In the rows, 128 means zero.
The rows of X fall into a few groups, and each row is roughly a mix of its group's hidden directions.
X, 100 rows:
[[121 137 107 153 131 129 129 152 182 148]
 [101 126 163 130 123 155 126  80 139 126]
 [129 136  95 148 128 127 134 153 182 137]
 [129 130 126 122 146 127 159 188 110 132]
 [103 151 144 125 111 154 158  98 159 121]
 [ 81 123 165 131 124 125 129  91 126 140]
 [100 144 135 135 140 152 122  87 133  89]
 [146 109 129 115 118 109 138 175 113 165]
 [ 83 129 164 125 109 125 148 109 101 128]
 [ 84 116 155 119 106 150 138  98 110 127]
 [ 98 127 161 126 124 154 121  80 140 125]
 [137 142 130 110 141 142 134 154  74 103]
 [108 142 179 117 141 169 132 133 127 132]
 [131 122 148 103 122 130 131 110  72 104]
 [164 141  95 123 146 138 127 171 119 112]
 [ 92 111 151 128 100 150 143  88 131 130]
 [110 127 155 102 137 138 119  96  90 103]
 [157 120  88 136 140 105 115 170 133 131]
 [155 127 133 123 130 122 141 183 127 162]
 [139 120  83 121 112 114 134 176 119 131]
 [160 140 106 141 166 106  95 143 140 132]
 [ 97 146 126 136 143 147 123  92 133  84]
 [102 115 139 113 139 116 129 117 121  68]
 [112 142 135 138 143 164 127  84 137  96]
 [130 146 117 119 136 139 149 169  87 102]
 [166 137  97 134 152 101 113 161 137 131]
 [ 97 128 116 134 121 133 104  78 129  98]
 [143 110 108 118 130  88 144 174 116 122]
 [103 136 172 122 131 145 124  82 121 126]
 [142 146 108 124 139 140 143 179 101 106]
 [116 132 110 107  89 126 176 147 134 125]
 [103 113 154 132 111 116 121  79 147 149]
 [135 116 124 140 126 120 105 101 179 157]
 [130 108  81 124  99 124 139 167 134 130]
 [149 120  83 135 133 115 110 173 128 132]
 [121 130 101 112  84 141 161 138 157 127]
 [163 110 122 120 121 102 138 171 126 157]
 [112 110 150 128 111 115 119  74 145 148]
 [137 152 158 116 111 132 179 130 107 122]
 [100 121 138 116  85 154 158 104 139 127]
 [151 137 141 137 177 116  86 130 123 125]
 [119 139 147 117 100 137 187 123 135 119]
 [125 105  89 134 136 124  81 154 121 134]
 [106 141 124 118  96 155 156 110 167 123]
 [ 99 118 154 143 110 114 129  93 149 162]
 [ 97 124 131 126 125 134 109  79 128  91]
 [115 133 132 132 111 127 166 168  94 106]
 [136 139 119 112 138 137 145 155  78  97]
 [ 91 119 120 117 139 117 130 128 112  73]
 [127 117 126 132 103 117 100  70 137 133]
 [ 96 135 150 131 112 127 163 148  87 118]
 [146 127 135 129 111 127 127 152 123 191]
 [ 90 131 133 123 140 135 125 101 123  76]
 [103 136 125 131 146 139 132  98 129  73]
 [102 145 159 128 126 153 143  87 153 121]
 [112 111 151 135 116 116 114  81 155 153]
 [147 136 123 136 125 138 144 161 120 184]
 [131 133 125 123 147 128 156 189 115 131]
 [138 116  86 118 113 107 138 175 117 131]
 [ 92 117 166 137 111 116 134  93 124 152]
 [119 122 132 150 100 110 137 116 164 171]
 [159 110 121 122 120 106 141 172 120 161]
 [155 132  96 136 145 135 107 148 174 129]
 [150 131 121 128 140 125 157 184 119 149]
 [147 118 111 125 141 128  96  96 174 136]
 [ 88 127 161 127 106 122 156 117  94 126]
 [108 112 124 110 142 105 143 158 109  84]
 [ 96 121 159 133 119 159 127  84 141 125]
 [ 87 121 150 140 124 123 122  92 161 148]
 [103 136 169 123 135 146 116  81 123 126]
 [145 117  95 121 120 100 139 176 109 130]
 [ 96 121 162 118 102 156 150 101 117 123]
 [150 135  91 142 136 132 124 163 170 128]
 [ 96 115 157 125 110 118 128  77 132 137]
 [101 134 135 131 132 146 118  77 132  92]
 [110 124 153 106 130 132 132 104  80 100]
 [142 165 160 120 163 111 123 122  97 126]
 [ 94 145 133 135 134 154 113  84 133 100]
 [105 145 141 135 135 154 117  79 139 100]
 [164 138  96 137 146 116 120 157 164 125]
 [155 124 129 120 141 106 155 182 126 127]
 [108 135 171 134 153 147 113  89 136 119]
 [110 109 156 130 112 115 118  77 141 148]
 [163 137  96 138 129 120 143 159 167 124]
 [125 142 128 114 133 138 148 157  77 100]
 [115 111 162 123 129 122 108  75 124 144]
 [104 142 124 135 142 149 118  92 139  81]
 [169 124 120 133 116 119 133 152 135 178]
 [123 128 167 131 147 134 105  77 135 130]
 [148 121 142 138 166 105  97 139  92 131]
 [142 128 135 136 168 103  96 141  91 131]
 [152 122 105 135 139 126 101 116 180 145]
 [ 91 127 133 121 135 133 114 101 127  76]
 [122 117 116 133 105 124  95  72 137 127]
 [158 115 132 117 130 110 148 181 123 148]
 [ 99 134 170 123 134 147 119  83 122 125]
 [137 118 135 144 166 117  81 102 143 133]
 [101 122 117 117 144 110 140 152 112  77]
 [ 98 135 169 122 134 147 119  84 120 125]
 [143 116 116 130 148 132  92 106 177 128]]
Here is one row from each group, named. Which group is each of the other rows in?
[137 132 153 142 175 114  95 121 101 127]  (26)
[ 97 109 143 105 141 118 140 141 106  82]  (79)
[147 120 113 126 143 128  94  96 172 138]  (53)

[ 90 116 159 123 106 153 136  92 117 128]  (26)
[163 143 100 119 156 146 111 163 126 112]  (53)
[ 91 118 162 120 116 141 133 104  89 128]  (26)
[115 136 106 153 125 125 137 147 182 149]  (53)
[144 122 123 121 132 119 148 187 116 154]  (79)
[116 145 168 116 106 144 160  96 113 128]  (26)
[176 137 107 133 134 132 119 172 124 140]  (53)
[117 134 102 115  87 145 159 131 163 127]  (26)
[157 116 114 125 116  98 133 167 124 165]  (79)
